One hidden turn or mirror swaps the rows below in pairs. Which row is each named row swapped with?
The rows were stretched afterwards, more along some directions than others.
Q_10: [-12  -1 -11  20 -21 -12   2  -3  -8  23 -15 -32  10  11  -5   7  14]
Q_43: [-13  32  19  -7 -12   9 -22 -19  11 -32  43 -11 -13  26  21   0  27]
Q_315: [  9  -7   2   9  33  26   0  -6  -6 -30 -17  16 -24   1 -44   8   1]
Q_725: [  5 -16 -14  14   5  22  -6  14  17  25   4 -13   6  25  20  -6   9]
Q_167: [ -7   4 -23  13  -4  -5  13   1  -9  22 -25 -26  10  -1  -6  20  14]
Q_181: [  1 -22  -5  16  28  19   0  12 -18  38   3  -1   7  22   3 -12 -17]
Q_708: [ -7   1  -6   5 -11 -13   4   8  -3  11 -16 -26   7 -12 -13  -2  11]
Q_415: [ -4  29  21  -7  -4  10 -41  -3  22 -32  64   9  -2  20  13   3  29]
Q_161: [  7  -8   6   2  38  27  -6  -6 -25 -25 -18  23 -29   0 -35   3  -5]
Q_187: [ 10 -19  -6  20  17  30  10  16 -22  45  -4  13   9  19  -1  -7  -6]
Q_751: [-21  27  16  -8 -21  13 -24 -20  11 -19  48 -18  -2  21  21   3  34]
Q_390: [-20  18  28   2  -7   9 -19 -10  12 -20  59 -16 -13  30  15   2   9]
Q_218: [-13  28  20 -11 -13   1 -37  -6  12 -39  52   1  -8  20  23   4  19]
Q_377: [  2 -15  18  -8  36  21   6 -10  -5 -32   2  16 -20  10 -31   7  -2]
Q_45: [ 23 -19  -9   8   8  28  -5  24  17  12  -4  -5   6  15   6  -8   2]
Q_981: [-12  -1  -7  23  -4 -15  14  -1 -25  26 -25 -18   8  -1 -13   5  -4]
Q_668: [-20  27  24  -7  -6  12 -31 -18  15 -23  61 -12  -3  21  21  -4  34]
Q_837: [  1 -12  15   7  39  28   6 -16 -14 -29 -18   1 -27  -1 -34  -5  -1]
Q_253: [  7 -22  31   7  39  25  -2 -15 -22 -25  -8   2 -30  11 -34 -22 -13]
Q_657: [-21  24  21   1 -17  10 -32 -15   5 -11  56   4  -8  18  13  -2  12]
Q_831: [ 16  -2  19 -11  44  19   0 -15   3 -40  -9   9 -38 -11 -39 -12  -4]
Q_89: [-10  -9  26   7  34   1 -19 -27 -18 -25 -13   3 -29  -4 -37 -11   0]
Q_946: [  9 -16  24   6  30  17 -11 -11  -8 -42 -15  14 -29 -18 -30  -8  -8]
Q_799: [ 13  -8 -13  11  18  29   2  23  -8  35   6   9  13  23   5  -4  -7]
Q_396: [ -3   0 -15  10  -5 -12   9   2   0   3 -27 -25  14 -11 -10  10  13]
Q_428: [ 14 -18  22   6  35  29 -10 -10  -8 -27 -11  15 -25  -1 -28   3   7]
Q_165: [-13  -8  -9  19 -18  -8  11   3   2  15 -22 -34  13 -14  -4   1  17]
Q_249: [ 13 -21 -14  14  13  21  -4  18  11  21  -1  -3   5  17  16  -3   7]
Q_81: [-11  -9 -10  11 -17 -16   7  -6  11   2 -14 -33  14   3  10  10  16]
Q_707: [ -5   4  -4  12  -4 -10   3   0 -19  24 -15 -18  11   2 -19   2  -1]
Q_224: [ 10 -14  25   1  41  28  -3 -12 -23 -33 -14   8 -25   3 -24  -9 -11]
Q_247: [ -9  16  19 -16 -17  22 -19   0  35 -26  65   5   1  22  19   8  42]
Q_427: [-16  12  20   8 -18  23 -29  -6  23 -11  39  -3 -15  22   9 -12  24]
Q_156: [ 12 -19  -7   3  26  21  -3  23  -4  23   0   0  -2  21  -1 -13 -16]
Q_23: [ 10 -19  23   4  42  25  -7  -9  -1 -32  -4   1 -31  -9 -29  -3  13]
Q_756: [ -2  35  30 -19  -6   7 -28 -10  29 -35  62  -1 -16   9  12 -12  23]
Q_621: [ 19  -9   2  10  23  18  -1  27  -9  11  -1   3   7  15  14  -2 -16]
Q_438: [ 21 -28  -4  19  23  26  -4  20  -8  24 -12   3   1  23  -1 -11  -7]
Q_35: [-10  -4  -1  23   3 -13  11  -3 -29  26 -35 -19   6  -9 -23  -2  -2]
Q_600: [ 11  -2  17  -3  44  24  -6 -20 -19 -34 -13  11 -31   3 -23  -5   8]
Q_650: [ -2  -2 -16  10  -7 -11   4  -2   2   8 -20 -29   8   1  -7   8  27]
Q_63: [-18  14  17  -5 -21  14 -27 -22  25 -17  51 -25  -8  23  14  -9  46]
Q_138: [-17  20  25   3 -23   9 -24 -11  16 -21  49  -9  -5  32  19  10  15]
Q_85: [ 18 -16  -8  15  21  25   4  22 -10  27  -1   4   2  32   1  -9 -11]

Q_218 pairs with Q_161
Q_253 pairs with Q_63
Q_946 pairs with Q_657
Q_756 pairs with Q_831
Q_35 pairs with Q_725

